In the rows, 128 means zero.
X: several groups of rows, each row roughly a mix of its group's hidden directions:
X (95 x 10):
[[108 135 161 143 111 162 190  88 122 162]
 [176 118 133 131 161 104  62 138 163 120]
 [179 131 124 122 164  87  67 136 144 118]
 [103 139  70  91  86 119 146 121 161 161]
 [167 122  83 134 164 182 115 139 167 139]
 [ 73  98 141 135 118 114 186 119  91 106]
 [183 127 156 166 147 146  87 157 119  94]
 [ 95 145 109 170  95 184 163 144 108 136]
 [ 86 171  89  74 111 120 128 142  98 145]
 [ 71 160 142 100 105 154 165 108  95 152]
 [133 141 124 108 205  83 112 104 149 125]
 [112 181  99 105  98 118 107 132  74 160]
 [103 154  86 108  77 147 160 125  82 143]
 [103 104  71 131 149  77 119 151 159 101]
 [121 169 119 187 108 108 172 136  87 139]
 [132 164 114  64 157 135  93 113 156 161]
 [147 128 141  76 187 157 128  91 113 154]
 [116 153  99 101 117  84  71 168 106 127]
 [137  74 131 178 130 127  95 166 149  91]
 [152  86 183 124 182 149 105 105 129 123]
 [149  99 130 126 136  75  70 161 157 111]
 [118  85 131 102 199 110 151 103 129 102]
 [117 191 105  71 144 119 106 131 105 150]
 [122 122  81 116 172  77 102 132 174 120]
 [ 94 174  92  88 114 144 179 132 113 148]
 [ 96 121 106 131  90 138 205 113 106 130]
 [163 129 139 145 168 139  55 142 157 127]
 [108 128 172 116 181  97 150  75 133 140]
 [ 78 138 110 109  99 150 195 118 106 136]
 [138 168  74  96 139  83 129 166 145 113]
 [ 51 140 168 107 110 132 141 114  97 126]
 [164 116 120 110 185 121  86 114 179 139]
 [ 98  88 149 168 158  81 108 121 168 117]
 [122 177  73  77 145 131 152 124 146 152]
 [ 94  89 161 151  61 152 139 145 119 125]
 [101 116 117 107 187  89 164 112 102  95]
 [191  90 113 169 120 114 101 156 146 108]
 [162  96 166 167 161 110 115 134 151  78]
 [151 130 162 158 182 120  65 128 144 135]
 [120  78 154 205 115 133 147 125 135 119]
 [151 138 102 115 183 101  81 139 174 113]
 [128 103 117 165 133 132 208 100 149 128]
 [152  93 144 170 151 129 185 102 166 118]
 [ 97 115 137 181  77 117 161 166 109 114]
 [133 103 164 145 196 125  90 104 153 110]
 [123 103 109 172  60 171 139 135 126 140]
 [120 128 146 119 164 168 150  62 140 167]
 [101 109 145 160  64 162 137 154  96 110]
 [151 111 114 162 157 101  76 160 165  98]
 [114 143 113  56 170 147  89 113 138 138]
 [130 131 132 195  67 122 130 153 100 121]
 [ 79  92 161 140  97 132 183 110 105 124]
 [110 148 132 169  52 133 138 158 105 123]
 [123 154 109  72 105 167 159 106 105 169]
 [153 103 173 185 121 148  83 152 135 115]
 [105 181 155 148 200 135 126 121 124 137]
 [ 73 173 148  90 171 100 114 122 125 120]
 [117 198  98  93 145  90 137 149 112 139]
 [192 125 110 102 172 139 101 113 162 151]
 [ 98 146 113 116  65 128 176 149  91 132]
 [179 154 104 109 191 111 119  96 144 133]
 [ 69 125 111 142 110 112 193 126 111 102]
 [147  84 170 138 195 126 111 109 144 111]
 [ 73 129 138 107 107 119 187  93 104 147]
 [139 111 110  73 157 188 129 120  96 151]
 [126 168 113  81 170 144 116  83 119 167]
 [166 123 121 203 123  85 137 146 122 110]
 [ 63 160  90 102 135 139 158 157 108 115]
 [166 115 135 119 176  94  72 123 164 116]
 [125 163 122 139  60 119 125 178  93 131]
 [ 84 139 196  94 114 166 126 130 136 145]
 [ 75  96 121  93  86 174 113 119 114 142]
 [ 83  96  98 121 162  71 150 117 151 109]
 [ 80 179 133 104  78 115 135 145  93 140]
 [ 69 140  76 100 103 146 142 125  92 145]
 [198 129  93 109  87 129 116 102 102 136]
 [125 179 107  61 152 149 108 112 109 145]
 [157 118 158 182 133  77  92 157 140 117]
 [181  86 122 147 180 135 109 118 165 114]
 [104 101 116 164  63 137 172 144 106 115]
 [118 111 191 191 110 126 131 136 107 103]
 [114  72 180 138 157 133 164 104 112 101]
 [131 114 128 102 208  96 124  98 149 119]
 [162 106 100  87 177 128 139  99 174 118]
 [151  58 146 157 119 129  83 130 154 108]
 [103 131  86 140  78 152 186 151 112 128]
 [102 163 141 165 167  95 100 164 124  88]
 [ 97 136 148 168  67 108 139 170 101 129]
 [ 82 118  94 118  76 108 184 128 130 120]
 [136 121 123 130 204 122 159 108 176 116]
 [170 161 107 101 188 100 105 121 155 117]
 [ 81 164 106  73 103 132 167 124 113 147]
 [184  97 141 187 101  96 126 134 134 114]
 [102 186 121  93  89 127 132 104 113 174]
 [ 91  96 100 158  73 161 167 122 132 126]]

one row of each group, then the others: which group is each in?
[142  88 175 162  69 145 104 139 121 123]
T
[ 52 181 126 107 121 140 114 119 130 143]
Y
[ 73 100 119 160 149  67 122 136 144 109]
D

[ 86 167 114 151 167  92 118 109 114 176]
T
[130 117 141 144 166  93  61 137 163  99]
Y
[ 92 149 161 116 118 195 147 100 104 152]
T
[142 166  87  95 186 104  94 126 136 143]
D
[150 104 162 128 207 129  98 110 132 121]
D
[115 159 108 148 155  62 133 147 113  82]
D
[ 70 102 115  97 110 184 111 146 115 108]
T
[113 125 169 154 130  87  72 160 121  91]
Y
[154  69 153 184 109 101 126 112 127 106]
Y
